Each path below is one point turned by a fixed rotation once a step. After each direction that follows a path, write how fast that rotation turns it, in deg/step (0 if it stays still).
Each turn is a multiple of 5 degrees from 10 to 175, or 0.
Each row of a path follows its step; steps can be skipped.
Path 1:
step 4: [  1  -3  -3  -9  -2  -2  10   6 -14   3  -5   9 -23  13  -3  -8   0   8
   1  10  18  11   6  24   6 -16   0  -6   2   8 -24 -24   4  -5 -12 -13
  11  27   5 -15  -1  -5  -8  18  12 -20   2   9   9   2  -6  13   8  -4
  -1   2]
step 5: [-20   8  13  -8  11   7 -14   8  22   5  23  11   9  -2 -21   9  -1  -1
   2  -5   2 -18  -1 -15  -6   2 -28   1  12   0 -18   1   5   2  -1   4
  -5  -6  -1   2   1  -8   3   1 -15  12 -20   2   0   1 -24  -2  -2  -1
   7  23]
step 6: [ 18  38   5  13  11 -20   2 -11  -1   2  -4   1   0 -20   9  20   9   7
 -10 -10 -16 -11   7  -2  11   2  15   7  -3   2   3   7   3   0   4  -1
   5   0 -15   2  -4  -9   7  -9  -5  -5   6  23  -6   3  15  10  -3 -10
 -20 -16]
step 9: [ 11  -3   6   3  16  10   2 -24 -18   8 -18  16  18   0  14  -2   3   5
 -10  13  18   5   0  14  20  11  -4   1   5   3   8  -6  15  -5  -5 -16
  -2  -5   2  -7   0   1  14   1  13  17   3  16   4   6  17   4 -27  12
  -6   5]
step 11: [  8  19 -11  -4  -8   8 -10   9   2  -7  -1 -19  10 -10  -2   8   9  -9
   5 -10   8 -12   8  16  -2   4   4 -10  -5   5  -3   0  -4  11  -2  18
  14   4  15 -23 -16 -15   2  -4 -15  -4  13 -14  -8   7 -19 -10  -3  20
   0 -29]
step 13: [-25  -3   6  14   7 -12  14  -6  19   1  -2   1  -3  15  -7  16  -4  -8
   2  -6  -3   2 -10 -18  23   2 -17   8  13  19  -6  15  -7  -7   2   7
 -24  13   2  15 -16   9 -14   7 -10   1   8 -10   2  -3   4 -15  11 -11
   2  -5]
step 21: [-19 -18 -12   3   3   1  -1   1   9  25 -12  15  -1 -12  -9  -9 -16  12
  13   5   6  -4  12 -12   2  19  -3  26   2   3  -6 -21   9  -1  -4   3
   0   5   0  14 -19  -1   5  17  -3  17  15  -3 -13 -20  -4  -2  -2  -1
  12  -9]
Directions:
[ 0  2  4 -1 -1 10 -3 -3  4  1  5 -4  0  5  1  4  0 -1  3  0  7  7  4 -4
  0 -2  2  5  3 -1  4  1  3 -2  0  2  4  4  3  1 -1 -3  3 -2  3 -1 -3  0
 -1  2  2 -1 -6  2  3  1]	160
[ 2  2 -3 -1  6  5 -3 -5  2 -3  3 -2  3 -3  2  5 -3  2 -4  2 -2 -4 -3  2
 -3  3  1  7 -1  3 -3 -7 -5  2  2 -4 -1  0  3 -2  1  2 -2 -1  1 -2 -1 -2
  0 -5  3  0  4  4  5  2]	115
[-4  2  3  4  2 -1  3  2 -4 -3  3  0  2  0  7 -3  8 -3 -1  4  1  3 -1  3
  2  5  1 -2  0 -5  4 -2 -2 -1  0 -5  4  5  4  1  4  0  0  2 -2 -1  0  3
  3 -3 -3  8  1  3  1  5]	140
[ 0  4  0  3  1 -2 -6  0 -1  5  3  3  0  6 -4  3 -1 -1  2  4  2 -2  2  0
  2  4  3 -1  2 -3  3 -4 -7 -1  4 -4 -2 -1  0  5  5  3  1  2 -5  4  0  2
 -2 -2  2 -3 -3 -4 -3 -8]	95
[-1  2  7 -4  1 -4  4  0 -1 -7  3  0  3 -1  0  0 -4  0 -4 -2  0 10 -2  1
 -3  0  2 -1  5  1 -2 -4  2 -3 -1  0 -4  2  0  1  3  5 -3 -1  1 -5  5  2
  0  0 -2 -7  0  0 -1 -4]	115
Path 2:
step 2: [ -3  -8   6 -16  -2  12  10  10   5  17   6   0 -16  17  -7   1  10 -13
  12  -2 -11 -20  -1   2  -4  -5  21   8  -7 -18   1   9  -2  24  18  -6
 -23 -13 -27  17  23  -5  13 -11   3  17  10   5   0  -4  -7   6  -3  -6
 -13  -2]
step 4: [ 22  -4   4  -9   4 -18  -7 -10  15  16  -8   6  12 -11 -10 -12  11  -8
  -6   4 -11  22   3   4  20   7  13  -1  23  -2  -5 -12  26   9  13   9
   5  10  -2 -29   0  -4  11  15  12  11   0 -17   0   6   1  -1  14  12
 -17   0]
step 13: [ -7 -22  -7  12  11   3  -9  -2  -1 -13   1   1  -2 -14   0   7  -3  -3
   6   5  15  15   6  -1  -9  16  -1   6  -9  -8  13   9  26  16 -23   8
 -15  14   5  -4   8  29 -12  -4 -16   9 -15 -13 -13   1 -17   8  -3 -10
 -25   8]
step 14: [ -6   3 -12  -6 -12 -18   6   6  10  12  11  -5  16  -2   4 -16  -4  -7
  -1  -2  21  -4  16   2   6  16  -7   2  26   5   6  15  -2   7  -6  -4
   5 -15  22  -1  -1  15  12 -23 -12  -5   1   8 -20  14  -1  28 -11  19
   8  14]
step 16: [  8 -14 -30   7  -6  -9 -25 -20   3 -17  -2  10 -19 -10   5  -4  -2  -2
  -3   1  15  -9 -21   7   2  -3   4  -2  -4 -16  -9  -5   5 -14   0   2
  21  -7  -7  14 -24  10 -29   6 -18  -7  13  -3  -3  -7   1   0   9   0
   6  11]
step 19: [  5 -19  -1   3  -3 -13 -18  14  11   4  -6   1   3   7  17   7  -4   2
   7 -17  12  28  -3   8   2   3  10  -5  -8   3   8  11  16  16  -6  10
  14   6 -13  18  13 -18  -9 -13   9   0   5  -8 -10  12 -29  -4  28  -3
  11 -14]
step 22: [ 18  -3  -5 -13  -1 -12 -24  -9   7  -8  12   8 -12  11  -7  13  11   2
 -16   5  21  18   8   9  11   3  14  -1 -13  19 -21  -6  -6  23  29  -1
  -8   8  -1   9  -2  29  -3   3   1   2  -7   2  -2  -1  12   1   6   5
  15   4]
Directions:
[-1 -1 -2  0  2  5 -1 -2  0  0  4 -1  0 -2 -3  3  1  2  5  1 -6  4  2  1
 -6  0  0 -9 -2  2 -2  3  7 -6 -4  4  2 -2  0  1  3 -1 -5  0 -7 -1  4  5
  0 -3  2  4 -1  0  1  1]	140
[ 1  0 -2 -1  2  1  1  2 -1 -1  0 -5 -2 -6 -2  6 -7  0  0  3 -4  1  2  3
 -2  7  1  4  0  3  4  0 -4  6  0 -1  0  5 -8 -2  2 -2  4  6 -3 -3 -1  2
  1  1 -3  1  3 -6  2  2]	170
[ 5  4  1 -9  3  0 -2 -1  6 -3  5  2  2  2  0 -1 -1 -1 -3  0 -1 -2  2 -1
 -2 -6  5 -2 -5 -3 -4 -2  0 -1  3  1  2  7 -2 -2  4 -3  2  1  3 -2 -1  0
  2  3 -3  5  0  0  0 -7]	20
[ 2 -1  0 -2 -1 -2  1 -1 -7 -1 -6  2 -6  2 -4 -1  1  2  3 -1 -4 -4  4  0
  4  1  8 -1 -2 -2  2 -3 -7 -8 -2  0  4  1  0  3  3 -2 -1 -5  0 -2  1 -6
 -2 -1  0  3 -1 -3  2  2]	45
[-2  5  1  3  4  3  3  6 -3 -1 -7 -3  5 -2  3 -1  0  3  4  4  2  2  0  3
  0 -7  2  3 -3 -3 -3  2 -1  0  0  1 -3 -1 -1  0  3  4  2 -5 -6 -1  1  0
 -5  3 -5  2  5  3 -1 -4]	60
[ 2 -1  2  3  2  4  2  3  2  2  1  2  0  6  0  1 -4 -3  1 -1 -2  2 -1 -3
  6  3  1  1  4 -2 -5  1  1 -6 -5 -3  2 -1 -8  7 -3 -1  3  2  1  3  4  2
 -1 -2 -4 -4  1 -1 -4 -6]	45
